Rotation paths and how fast each direction turns (deg/step):
Each turn is a multiple of 5 degrees from 10 to 175, or 0.
Each row of a path follows its step; steps can be skipped.
Rotation 1:
step 0: -0.68  -2.09  -1.33  +1.31  +1.09  +4.61  +0.99  -1.51  -0.61  -0.01  -2.06  -2.79  -1.33  +2.94  +0.58  +1.31  +4.54  +0.20  -0.58  -0.71  +0.13  +0.33  +2.27  +4.51  +0.57  -2.15  +2.60  +2.19  +3.26  +1.99  -3.69  +1.05  -1.67  -0.21  -1.22  -1.31  -0.70  +0.30  -2.49  +2.35  +0.81  +1.17  -0.55  -2.23  -1.41  -0.72  +0.48
step 2: +1.73  +0.04  +1.99  -0.97  -0.89  +1.42  -2.43  +2.97  -1.80  -0.49  -0.18  -1.31  +4.44  +0.24  +1.72  -3.22  +2.09  -0.20  -1.85  +1.47  +0.07  -0.88  +2.15  -1.69  +1.45  +3.03  +0.97  -1.60  +2.87  +4.17  +2.81  +2.43  -0.64  +1.53  -1.21  +0.09  +1.69  -4.42  -1.35  +0.93  +0.82  +1.10  +1.03  +1.66  +1.89  +1.25  -1.86
step 5: +2.29  +0.31  -3.66  +0.79  +1.74  +1.69  +1.01  -2.86  +0.27  +1.14  +0.08  -0.84  +2.06  +1.15  +0.83  +0.56  +2.81  +0.24  +0.63  +2.01  +1.82  +0.36  -1.48  -2.37  +1.22  +0.76  -0.11  +1.64  +3.43  +2.61  +2.87  -3.33  -2.36  -0.65  +1.67  -0.09  +1.37  -4.23  +3.03  +0.03  -2.90  +1.92  +3.05  +0.99  -0.52  +2.60  -2.38
step 7: +1.58  -0.72  -3.13  -2.07  +0.29  +4.92  +0.49  +0.83  +0.49  +1.32  -2.19  -1.49  -1.37  -1.76  +3.38  -1.13  +1.60  -1.74  +2.43  -2.90  -3.66  +0.44  -1.97  +2.89  +0.85  +1.48  -3.83  -1.20  +1.63  -2.43  +0.70  +2.08  +1.26  -0.41  -0.49  -1.24  +0.83  -0.20  -2.19  +2.34  +2.46  +0.95  +2.20  +0.76  -0.93  -1.88  -1.73
step 8: -0.81  -0.76  -1.08  -2.82  +3.06  +0.68  +0.08  +0.65  -2.13  -3.08  -0.42  -1.72  +2.29  -0.69  +0.46  +0.00  +0.87  +0.11  -0.11  +0.45  -3.09  -0.63  +2.59  -0.21  +1.86  +4.16  -0.53  +1.93  +2.61  +1.56  +4.01  +3.57  +0.26  +0.38  -1.84  +2.03  +0.78  -3.40  -0.18  +2.64  -2.27  -1.27  +1.13  +2.64  -2.56  +2.01  -1.87
step 9: -2.27  +4.39  +0.70  +3.43  +0.54  +3.30  +0.13  -1.08  -0.68  -1.67  +0.66  -3.56  +1.44  +3.70  -1.34  +0.47  +3.54  -1.44  -1.78  -0.68  +0.07  -1.39  +2.54  +2.19  -1.65  -2.62  -0.33  +1.49  +2.83  +0.97  +1.07  +0.98  +2.76  +2.11  -0.09  +3.68  +0.14  -2.49  -1.31  +1.83  -1.22  +1.35  +0.23  -0.56  +1.06  +0.16  -0.94
step 10: -0.94  -0.51  +2.03  +0.86  -2.41  +4.42  +3.25  -0.35  +0.55  +1.39  -3.91  -2.47  -1.33  +0.97  +1.11  -2.63  +0.91  -1.08  +1.44  +1.34  -0.71  -0.38  -0.55  +1.71  +3.90  -0.90  +0.62  +0.40  +2.78  -1.54  -0.40  -2.51  -1.26  +0.44  +1.68  +2.34  -2.30  -1.00  -1.39  +2.96  +0.38  +2.57  -3.92  +2.82  -0.53  -2.08  +0.08
step 11: -0.74  -3.58  -0.92  -0.86  +2.23  +3.07  +0.97  -0.26  +2.88  +2.09  -0.02  +0.44  +2.34  +0.78  +2.23  -2.28  +2.80  +1.87  +1.09  +2.50  -0.14  +3.91  -1.11  -3.33  +0.62  -0.05  +0.33  -2.27  +2.25  +3.15  +1.55  -1.04  -1.30  -1.92  -2.02  -0.20  +0.70  -4.64  -1.66  +2.32  -1.59  +2.25  +0.22  +1.23  -0.62  +1.37  -0.53
step 14: +2.24  +0.96  -1.25  +1.18  +1.05  +1.33  +2.19  -0.04  -0.74  +0.31  +1.27  -0.92  +0.18  +1.61  +2.40  -4.56  -0.91  -0.51  +2.13  +2.00  -0.32  +0.08  -0.65  -1.47  +1.71  +5.60  +0.36  +3.63  +0.91  +1.59  +4.00  +2.22  +0.93  +0.35  -1.58  +0.85  +1.90  -1.72  +1.25  +1.39  -0.58  +1.05  +1.97  +4.72  -0.84  -1.37  -1.95
step 15: -1.09  +1.18  -2.07  +1.84  -0.71  +1.07  -0.80  +1.45  +0.19  -1.99  +0.64  -1.22  +3.36  +5.58  +0.07  +1.61  +2.70  -1.41  -0.16  +0.11  +3.01  +0.21  +2.28  +1.41  +0.38  -0.35  -1.17  +3.53  +4.30  +2.53  +3.29  +1.00  +0.23  +0.25  +1.61  -1.90  +0.68  -3.02  -1.86  -0.84  +1.83  +2.95  +1.21  -0.49  -1.88  -1.26  -1.01
+0.39  -0.16  +0.54  -0.22  +0.83  +0.07  +0.07  -0.89  +0.34  +0.64  -0.20  +0.41  -0.70  -0.52  -0.99  -0.69  +0.02  -1.25  +1.23  -0.34  -0.71  +0.61  -0.45  +0.48  +0.30  +1.33  -0.08  -0.13  -0.26  -0.82  +0.32  -0.19  -0.24  -0.42  +0.19  -0.43  -0.27  +0.19  +0.02  +1.07  +0.55  +0.39  -1.32  -0.34  +0.43  -0.29  -0.10
115
-0.08  +0.34  +0.56  +0.22  -0.60  +0.45  +0.61  -0.55  -0.22  -0.47  -0.50  +0.99  +1.44  +0.61  -1.12  +0.60  -0.16  -0.20  +0.57  +0.15  +0.34  +0.68  +0.05  -0.85  +0.38  -0.85  +0.17  -0.37  -0.04  -1.13  +0.44  -0.82  +0.08  +0.19  -0.03  +0.91  +0.14  -0.78  +0.21  -0.21  -0.07  +0.71  -0.33  +0.24  -0.88  -0.51  +0.99
60
-0.54  +0.59  +0.37  -0.41  +0.26  -1.05  -0.32  -0.60  +0.78  -0.34  -0.23  +0.22  +0.70  +0.10  +0.74  +0.33  -0.23  -0.89  +0.16  +0.81  -0.42  -0.39  -0.79  -1.28  +0.59  +0.51  -0.41  +0.76  +0.69  +0.21  +0.15  +0.33  +0.56  -1.07  -0.34  -0.58  -0.14  -1.06  -0.60  -0.65  -0.29  -0.30  -0.08  -0.91  -0.34  +0.87  -0.29
110
+0.08  +0.51  -0.48  +0.23  -0.15  -0.49  +0.19  +0.35  -0.04  -0.82  -0.60  +0.31  -1.22  -0.71  +0.27  +0.19  -0.65  -0.79  +0.65  +0.20  -0.24  -0.03  -0.05  +0.19  +1.44  -0.03  +0.38  +0.15  +0.04  +1.16  -0.51  -0.10  +0.33  +0.86  -0.19  +0.15  +0.09  -0.50  +1.18  -0.26  -0.39  -0.82  -0.85  +1.42  -0.21  -0.21  +0.74
170
-0.28  +0.96  +0.07  -0.31  -0.78  -0.56  +0.19  -0.01  -0.90  +0.26  -0.23  +0.20  +1.23  -1.32  -0.37  -0.10  +0.29  +0.49  +0.04  -0.14  -1.44  -0.25  +0.01  +0.00  -0.41  +0.40  -0.77  -0.89  +0.38  +0.10  +0.38  +0.78  +0.15  +0.37  -1.42  -0.35  +0.13  +0.29  +0.56  +0.54  +0.37  -0.78  +0.53  -0.17  +0.44  -0.57  +0.61
70
+0.15  -0.73  +0.09  -0.39  -0.15  +0.13  +0.24  -0.03  -0.62  +0.31  +0.98  +0.08  +0.45  -0.40  +0.73  -0.23  -1.17  -0.68  +0.20  -0.24  +0.37  +0.27  +0.02  -0.56  -0.56  +1.19  +0.74  -0.57  +0.59  +0.53  -0.14  +0.10  -1.23  -0.53  -0.17  +1.29  +0.74  -0.36  +0.75  +0.76  -0.51  +0.26  +0.54  +0.19  -0.22  +1.20  +0.40
120
+0.95  -0.32  -0.09  -1.88  -0.13  -0.63  -0.41  +0.17  -0.27  -0.30  +0.40  -0.69  +0.29  +0.57  -0.46  -0.63  +0.58  -0.90  +0.39  +0.23  +0.20  -0.64  +0.02  +0.79  +0.01  +0.01  +0.62  +0.82  -0.42  -0.28  -0.46  +0.64  +1.23  +0.11  -0.39  +0.54  +1.04  -0.16  -0.26  +0.07  +0.68  +0.25  +0.62  +0.13  -0.66  -0.47  +0.66
55
